Named turns come first, each shown by rows before and after it. Which turns, in which order, take the first row of each pair that follows to the second? Write the first one first, as in the answered first pair.
turn D:
[  2 -16  41  -5  -4  -9  10 -25  67  21 -27 -14  16 -16]  ->  [-47 -31  38 -16 -13 -26  24  -5  25   3 -10 -28  10 -18]
[ 51   9 -45  25  19  33  11 -26 -37  -2  41  13 -19  19]  ->  [ 31   2 -18  29  15  43   6 -45 -56 -12  37  10   1   8]
[-17 -14   2 -14   0  -8  30   6 -18  16  19 -21  -6  15]  ->  [ 24  -3 -11  -6   9   0  22  -1  17  32   5  -6  -8  20]
[ 30 -41  33  -9   7  14   3 -39 -13  29  61 -12 -44 -38]  ->  [ 24 -43  20 -19   6   2   9 -22 -18  31  69 -16 -55 -36]
turn V:
[ 49 -17 -16   1 -11  25 -28 -30 -14 -22  12  10 -17   7]  ->  [ 59 -29   3   1  -8   7  -5  -3  16  11  31 -20 -23  19]
[ -5  33 -25  17  11   2  -1  11  -6  -2 -21   0   7  15]  ->  [ -8   3   6   2   7 -17  19  21  27   9 -25  -8  -7  -2]
[  3 -12  40   6  -7   8 -14 -22   7 -20 -24   2  -4 -22]  ->  [ 21  24  11  30   5  17 -12  -7 -20  -6   3 -18  18  24]
turn E:
[ 16  39 -38   7  23   7  10  32   6   8  -1  -5 -27  21]  ->  [ 22  -2  -4   0  18  19  12   6 -12  18  41 -24 -38  -1]
[-20 -27  58  -1  -3  -2  30  -2 -17  16  36 -39  13  -8]  ->  [-23  47  14  26   8  12   7   5 -17 -14 -27  -7  56  27]
[-47 -13  -5  -9 -14 -31  -6  35 -18 -33 -26  -8   9  -4]  ->  [-43 -37  19  -7 -16 -11 -10   7 -36 -28   2 -16   7 -19]
[ -7 -29  -7 -16 -14  -6   7   4  11   9  79 -24 -25  -8]  ->  [ -7  39 -18  24  -5  40 -30 -30 -20 -20  34   5  32  18]
turn K:
[-12  -4 -21  -8  21  -8 -13  17  15  10 -11  17 -10  -1]  ->  [-26  -2 -11  -4  21 -13  -7  21  17   9 -17  10   4   3]
[-26  -4 -13 -11  -7  -2 -12  11 -13 -24 -27  22 -15 -28]  ->  [-31  -3 -16 -16  -9  -7  -2  17 -17 -22 -20  18 -14 -22]
[-15 -36  51  16  11  23  -9 -31  -4  13  17 -11  20 -25]  ->  [ -2 -47   6  -2  12  13 -11 -14 -23  19  54 -13 -13 -12]
[-26  13 -38 -36  -6 -13  -1 -10 -25  -7  24  -9   0  -5]  ->  [-33  18  11 -20  -9   1  -1 -32   0 -15 -18  -4  34 -17]
Pairs:
Each pair is 2 to 3 turns apart.
[ 15  -8 -19 -18   9  22 -22 -42   7 -17   7  40 -26  -5]  ->  [ 13 -16  46  -1  11  21   1 -47  12  11  23  -3   8   5] | V D V
[  2  26 -47  -1   6  -7   9  18   2   3  -9  18   1  32]  ->  [ 14 -19  30  -4  -1 -12  32   3  29  30   6 -14   3   6] | E E V
[-68  -5  54  21  -3   5  -2 -14  10  18 -11  -3   7 -12]  ->  [-16  32   1  30   9  -8  -5  21  56  44 -21  10  -1  22] | V E D
[ 20 -25  -6  -7  28  -7 -17   0  21   3  25  28 -28  17]  ->  [-11  -8  39  17  29  -9   0   7  21   1   0  -2  29  27] | K D D
[  0 -21  31  -7   7 -15  24   6  -8   6  33  -6 -20 -18]  ->  [ 10  21  25  15  14  21   0 -30 -23 -11   9  11  18  -5] | K D E
[ 36  -3 -36 -11   1 -20   4  21  42  11  -7  15 -40  -3]  ->  [ 44  29  10  33  11  29 -11 -28   0  17   4  -8  26  24] | D V
[ -4  11 -21  -6   3 -21   2  32  21   6 -13  -5   0   8]  ->  [ 17  22 -31   2  13  10 -23  -5  -9  -6  -1   7   7  11] | E E K
[-12 -19  26  10  -5 -18  10   0  42  10 -58  27  20  -8]  ->  [ -8 -15  41  23  -4  -2  -1 -22  27   4 -54  33  30 -12] | E E
[ -3 -18 -54 -21   3  -3  -1  -1 -63  28  64  -5 -50 -11]  ->  [ 67  30 -67   3  14  19 -22 -10   6  43  11  29 -32  11] | D E
[ -4  -9 -45 -16  -4 -15 -13  17   8  -7  -4  16 -34  -2]  ->  [ 18 -23 -25  -9   3   3  -9  -5  -8  18  40 -11 -29   6] | E D V
[-42   9 -21  -1   0 -30  26  49  -4  14 -25 -11  32  12]  ->  [-38 -27  10  -5  -2  12  -2 -26 -60  -4  14  -1  22 -20] | E V
[  9 -31  11 -17  -6 -12  18  10  26   8  19  -8 -24 -22]  ->  [  3  15  20   8   0   5   2  -5  29  -7 -34  11  22  -9] | E E D
[-27  -3  36  -8  -6  10  -6 -13  36 -23 -50   5  12 -24]  ->  [ 28  38 -31  11  16  36 -30 -22  -1  -8  -4  11  13  26] | V K
[-35   5  47 -11 -12   1  10  -3  11 -20 -16 -25  37 -18]  ->  [ 27  29   3  -8  -2  -8   6  20  68   4 -20  -6  10   2] | D D
[ 26 -21  27  -2   1  20 -19 -47  -2   4   7   2 -17 -22]  ->  [ -8  32 -13  12   8   7  -9  -3 -50  -3  11 -20  24  24] | K E
[ 23 -35 -25 -21 -36 -44  17  27  11  48  -5 -26 -30  23]  ->  [ -2 -32 -10  -4 -30  -8  -2 -17 -74  23  33 -36  -2  26] | E D
[  2 -34  53  -2  -5  36  -7 -55 -11   2  14 -11  -3 -18]  ->  [-14 -13 -12  -1  -1   8   7   0 -54   9  54 -35 -13  24] | V D
[-32  15 -25  -5  -6  17 -23 -34 -74 -14  29 -22  37  33]  ->  [  6 -15  43  -4  -6  -8  18 -13  13  46  32 -65  41  33] | K V
[-27  12  20 -21  10 -16   7 -12  -5 -33 -22  -8   0 -18]  ->  [-22  32   2 -14  12  -6   0 -13 -29 -33 -16  -5   6   3] | V V V
[ -4  11 -13  15   3   0  10  18 -19  -1  11 -18  23  19]  ->  [ -1 -14  28   4  -4  -5  11   6  16   1 -12 -13  16 -16] | D D V
[ -7   1  15  19   5 -10  39  30 -13  39  51 -56  24  44]  ->  [ 61   6  38  36   9  32   6 -26  46  44   5 -13  25  19] | D K
[ 19   6  20  11   5  20  -2   0  -3   1   3 -17  22   7]  ->  [  4   0  22   4  -1  -6  10  25  16   6  -7 -20  11   3] | E D E
[ -5  18  35   1  -1  37  10  -2  19   5 -18  -2   7 -15]  ->  [  3  -4  27  -7   4  40   9  -8  -6  14  23 -13 -14 -17] | D D E
[ 31   4 -32   0 -18 -30   8  15  27  13   1   3  -4  -2]  ->  [  6 -11 -12  -4 -24 -23  -1  -7  25 -15 -28  23  -4 -37] | V D E
[-10  -6 -11  -6  17  -3  15  17  25  -2 -28  46 -23 -14]  ->  [ -8   6  -5   7  21  22   0 -13   5 -16 -35  54  -2 -10] | E E
[ 21  -6 -22  -8   6 -18   9  21   0  21  30  -6 -31  12]  ->  [ 41  21  -5  13   8   0  -4   0  34  18 -16  17  -1  14] | D E
[-21   6  18  -4  -8  -8  -4  23  -4 -15  20  -3  -3  -1]  ->  [  2  -4  14  -7  -7   1 -15  -2  10 -17  20  14 -18 -14] | D V E
[ 54  -6  12   2  -6  13  -2 -26  26  15  25   6  -9  -3]  ->  [  0 -24  -9 -18 -14 -16  15  11 -11   5  49 -14 -27  -8] | D D
[  9  12 -48  15   1  16 -20 -26 -35 -18  38   3  17  23]  ->  [-52  -8 -27  -3 -11 -13   0   1 -43 -34  23  -6  18   1] | V V K
